rotation steps, each row followed by its count of steps:
The counts run from 0 to 321.
[-10  -4  11  18   1 -25  36  13 -13   0   4   5  18  -2  34   4 -19   4
  -7   6   7 -13  -2 -14   1   0   8  10  14   3   1   0  20  -3  30 -20
  10  19   6 -23  -5  10 -38 -31  16  21   2   5  -5]	284
[ -8   9  32  -4 -21 -13  26  -7   5 -16  16 -13  21  10 -10   1   3  -4
 -17   7  12 -14 -27   5  -5  -9 -21  12   8  31  -5   0  20 -15   1  -6
   8  19  14 -20   4  -7  14   3  17   5  -6   0 -23]	265
[  9 -35  16   0   1   5  33   4 -13  19  -8  -8   0 -11  28  -1 -31  33
  -9 -13   5  -2  22   2   5   1 -17  13  -5  20  -6  -5   2  -9  16  21
  17  -8   0 -23  -7   6 -20  -8  24  -6 -33  -6 -15]	100
[ 25  -7  30   5   1   4  10   2   7  -6  24   4  27  -5  13  14 -12  -6
  -5  -9   8   4   3 -16  11   6  -7 -19  -3   0  28 -12  26  -6  47 -15
   3   9  -3 -39   3  -3  12 -13  -1   5 -10  11  -9]	294
[  1 -20  27  -8  13  -5  10  19  -8 -21  24 -24  17  -7  12  -3 -21   1
  -4  12  13  -4  -3  10  14  -7 -10 -23   0  19 -28  16   4  -5  -7  -7
  13   2  21 -12   0  31  -4  -9   9 -18 -23 -14   9]	321
[ 10 -19  15 -10   3 -14   2   2  -8   9  36   9  23  -5  33  19 -22   4
   5   7  13   7  -6   0  -4   3  -5  19 -16  12  16   2  29  -2  19 -10
   8  27 -10 -22  -6  29  10   3  10  12  -8   6 -17]	104
[  7  -2  31  -3  -9 -19   9  -2  -6 -10  19   4  36   1  14  11 -15 -10
 -14   7  -2   6  -8 -14  -3   1  -2   1 -15   6  19   9  40 -10  24 -25
   7   2 -11 -27  -4   8 -11 -19  -2  12  -6   3 -21]	103
[ 37 -10  25  -3  -6 -14  31   2   9 -16  21   3   1   5   0   9   0   5
 -13  -5   7 -20  10  -2   4  -8 -20 -14  18  22  11  -9  24 -26   7   7
   4   0   4 -28   7 -24  10 -17  -2  -8  -6  14 -16]	247
[ 12 -24  10 -28  12   7  25  27   1 -26  15  -9  12  -2   1   1 -26  -5
  -8  -6  15  -7  23   0   5 -20  -6  -3  16  -7 -29  12  26  15  10 -21
  19  16  17 -11   2   8  15  -3 -11  31   4 -17  -6]	29
[ 12 -17   9 -19 -13  10   2  -7  -4 -20  21 -14  19  14   6  -1 -14   9
 -14 -32   2   5  11 -11  16   3  20  -8 -12   3   8 -35   7   0  26   7
  -3   0 -11 -30  25   0  13  -2   2  16 -10 -23   8]	31
[  2 -20  20 -19  -4  -9   6  23  -3 -19  23 -17   7  -6  -9  -2  -5  12
 -14  28  15   2  13   5   1 -37 -17 -13  31  -2 -29  13 -23 -14  12  17
  11  14  26 -18  11  -3   3   2   1  16 -29   2   2]	256
[  9   3   8 -10  -4  -2  -5  -3 -24 -16   9 -15  16 -13   4  -8  -7  31
   3 -17   4 -10  29  16  -4   6  -8  16 -14  -6  -3 -11  23   7  19  13
  16  -1 -10 -19  15  22  -9   5   7  17 -44  -4  10]	216
[ 17 -20  24 -11   8  -3  16  13  15   8  29 -16  19 -11   4  12   1  28
   7  16  20 -18   8  13   4  -7 -30   6   9  16  -4  21   2  -3   2  10
  16  11  24 -26 -11  18   6   6  10  -2  -6  20 -37]	289
[  3  -5  18 -13  -9 -17   0  23   5 -15  -3 -27  13   4   4 -11  -5  21
 -15  14 -11   5 -17  21  -7 -10 -12  -3   8  29 -21  -2 -22   4 -16  11
  20  -2  30  -6  18  10   6  -4  23   6 -32  -6 -12]	83
[  4  -5  14   6 -17  -2   3  31  11 -26  -2 -23  14 -11 -22  -2  -3  18
 -24  -4 -17  -5   0 -17 -16 -36 -25  -6   5   6  -5   2  -7 -17  -4  -7
   2  -5   8 -10  27 -19  -8 -18   3  35  -2 -16  -7]	167
[ 23  20  18  16 -20 -15   8  10   5 -17  23 -14   8  28   0  -1 -10  23
 -22  -7 -25 -12  13  -8   7  -9 -20  14   1  -1  15 -17  -3 -28   4  17
  11 -15  11 -36  15 -19 -14  -8   4  -2 -18  -1   5]	157
[ 31  -7  -2 -25  -2  11  -8  10 -11 -21  15 -22   9   1  14 -14 -17  31
  -2   3  -4   6 -11  23  -1  -4  -1  12  -7  29 -24   5 -16  13 -16  14
  19  -4  16   1  12  13   1  -5  24  -2 -24 -13  -9]	231
[ 27  -2   2  19   9 -11  29  20   6  -5  16  -9  -6 -16  16   3 -26  12
  -5  -9  -3 -10  13  11 -14  -9 -35   9   9   4 -22   6  33 -17  -3 -22
  14  18  17 -10   8  10 -12  -9  -6   7 -19  -7  -7]	159
[-11  -9  25  -8 -12   8   9  -7 -10   1   5 -34  19  -6  20   1 -30  -5
 -14  -4 -12  23 -12   5   5  -3   2  19  -7  13  -3 -32  29   6  17 -12
  14  22  -2  -5   7  21  -3 -12  25   9 -10 -20 -11]	309
[  0 -25  -1   6  14  -9  -3  11  -9 -16  17 -32  10 -10  27   3 -31  16
  12 -16  -4  15  -8   3   6  -3  16   1 -17   6  -9 -12   5   5  19 -26
   0  18   0 -10  11  32  -9 -24  -1   9 -20 -15  14]	137
[  8 -19  34 -29 -15  -6   6  -5 -15 -34  19 -21  13   2 -19   8  -1  12
 -15  11   1  -4  17  -2  10 -21 -14   4  -2  24 -15  34  14  -5  14   2
  11   0  -9 -16   1  -2 -17   0  -4   0 -11  -9 -14]	233
[ 37 -15  11 -13  17   1  13   4  11  -2  19 -10   0 -14  28 -15 -38  17
  20 -14  -9   7  -1  22  -7  -6 -19  20   8  27  -6  -1  13  -5  -6  -5
   7  21  16 -12  -2  -2  -2 -16  19 -14 -34  -5 -12]	58
[ 25   2   9  -8  -9 -26  -7  32   7 -30  30  -3  16 -10  -4   3  -3   9
   8   2   7 -14 -22  -7   3  10   8 -10  -9  28   6   7  15   0  21 -35
  -2  11   7 -12  17  12   6 -33  -1   8  -7   8 -17]	228
[ 31 -26  11 -11   7  -9   6  41  22 -23  18  -8  -2  10  14   5  -8  16
 -14   5 -13  -1  -3 -10  -1 -18   2 -19  15   6  -7  -2 -33 -15   8   9
   8   4  21 -13  18 -17  -2 -26   4   8 -17   3  -7]	65
[ 22   8   8 -19  -6  32  14   1  -3   8  -4 -19  24 -12   9  -6 -20  22
  -2 -18 -15  12 -18  25  -3  -7 -22  18   9  30  15 -22   3  -4  -2   0
  10  13   4  -9  10   0  -4  -3  15  12 -21 -14 -17]	207
[ -9 -29   9   2 -19  -1  -1  12  25 -23 -12 -37   9  15   1 -21  -8  10
 -14 -21 -18   8  -1 -21   5 -35   7   6 -12  21   1  -6  -9  26   4 -21
   6  10   8  -4  22 -16   9 -19  12  31  -1  -6 -22]	268
[ 11   2   0  -7  -9 -13  12  21 -20 -34  18  12  -3  19  30  -1 -25  14
 -21   9  -2   8 -20  -8  -1  11   6   5 -10  19   1 -20  10   2  -3 -22
  15  20   3  11  21  16  -9 -24  21  21   1 -29   3]	46
[ 11   2   5   6  -7  15 -12   2  12 -11  38 -25   6  18  22  12  -3  40
   0  -3 -13   7 -16  -6  -3 -21 -25  40 -12   9  -1  14  -2  -1  -3 -17
  17  18   5  -8   0   5   8  -3  -3  27   7 -22 -18]	152
[ 30  -9  25   2  22  -2  22  20   5  -9   6 -21  14 -23  15   7 -22  -9
  -3  -9   3   6   8  -2  16  -6   3 -15  13  -6  11 -14  15  -1  39 -31
   7   1  21 -19   4  -8 -12 -13 -15  12 -26  -1  -4]	113
[  6   2   6   6 -11   2  22  24 -12 -10  14   8   2  18  28  13  -6  30
 -30   9 -10  -3   5 -17   4  -8  -9  20  -2  -9  -4  -6  -6   0  22   1
  22  -4  18 -26   6   2 -12 -18  18  32  15 -12   3]	111
[ 12 -19  22 -19   6  -8  24  17 -14 -33  27  18  -2  22  24   4 -29  -4
 -19   7   9  -2   7 -11   8  -2   8 -19  13  18   0 -13  -8 -17  13  -7
  -1  10   4  -9  10  -2 -30 -43  12   8  -3 -18  12]	237
[  9   3  25  -9   6   1   2  -4 -17  -7  23 -27  25  -6  29   3 -21   9
   0 -14  -3  10  10   6  14   7  10   5   0  -2  17 -33   7  -1  35   0
   9  -7  -4 -46  17   8  -7   3  -8  -7 -38  -2   5]	114
[ 19   2   3  15  -4  22  11   7   9  -6  -3 -30   8 -25   4 -18 -15  33
 -16 -14 -22   2 -10   3   3  -4 -19  -9  11  14   5 -36  -4  -9  16  10
   8  -8  19 -19  12 -14 -14 -31  39   1 -23  -9  -3]	124
[ 21   7   6   3   1  14  -2  29   8 -11  15  10   4  -7  33  -9 -24  21
 -10  -4   2  24 -19   3  -6  -2 -11  -9   1   5  10 -28 -17 -14   3   5
  13  15  21 -26  10  17  16 -19  22   2 -25  -7   5]	296
[ 24 -17   8  11   4   1   2   7   5 -20   0  -4  30 -20  -5  -3 -15  15
   4 -21  10 -10  24  -6 -19  -9 -38   1 -17   6  19  18  24 -10  15 -27
  -3   6 -11 -38  -9   5 -11 -12 -15  25 -22  -2 -11]	192
[ 13  12  14   0   4   1   6   1  -6 -10   0 -18  27  -8  14 -18 -30  -2
   5 -25 -16  10  19   5  -2  -3  -4  21  -8  13  12 -13  12  10  16 -31
  16  -8  -7 -20   3   2 -24  -5  -3   9 -19 -19 -19]	12
[ 13 -22  26 -25   6 -15  -2   7   3 -16  27 -25  11  10  23 -10 -27  -6
   4 -11  -3  16   4   3  -4 -18   9   7   0   5 -10 -14   9  15  13  -4
  14  21   8 -18  20   7  24  23  -8  23 -34   5  -7]	72
[ 12   6  38  -1  -4 -25  11  31 -23  -6  19 -17  15  -5  14   5 -18  -6
 -28  11   0  -1 -15   5   4   7  14 -15  13  24 -11 -29  -8 -16  -9  -2
  16  -3  18   3  13   8 -24   6   4   8 -21 -16   8]	172
[ 11 -31  24 -12  14   4  24  27   3  -2  15 -17   9 -10   9   3 -20   3
  -4  -5  17  -6  22  -5  14  -7   6 -17  17 -11 -22 -14   2  11  22   4
   9   2  22 -16  10   7   7  -8   1   6  -8  -2   3]	303
[ 15 -20  10   9  -2   0  10  12  12 -22   5   6  -2  16  25   3  -8  25
 -11 -16  -3  -4  -6 -19  -7 -17  -7  13 -23  12  -4 -16  -2  37   1  -6
  16  14  27   0   2  -7  25  -7  16  23   9  -9 -21]	87
[  3  -8  12   8   2   1 -16  11  23 -26  25 -41  16   0  12  -4 -14  14
  14 -16 -23  14 -26  -3  20   7  21   3 -18  19  13  -9  -7   7   4 -16
  -1   5   7 -15  20   6 -12 -19   5   5 -12  -6   2]	138
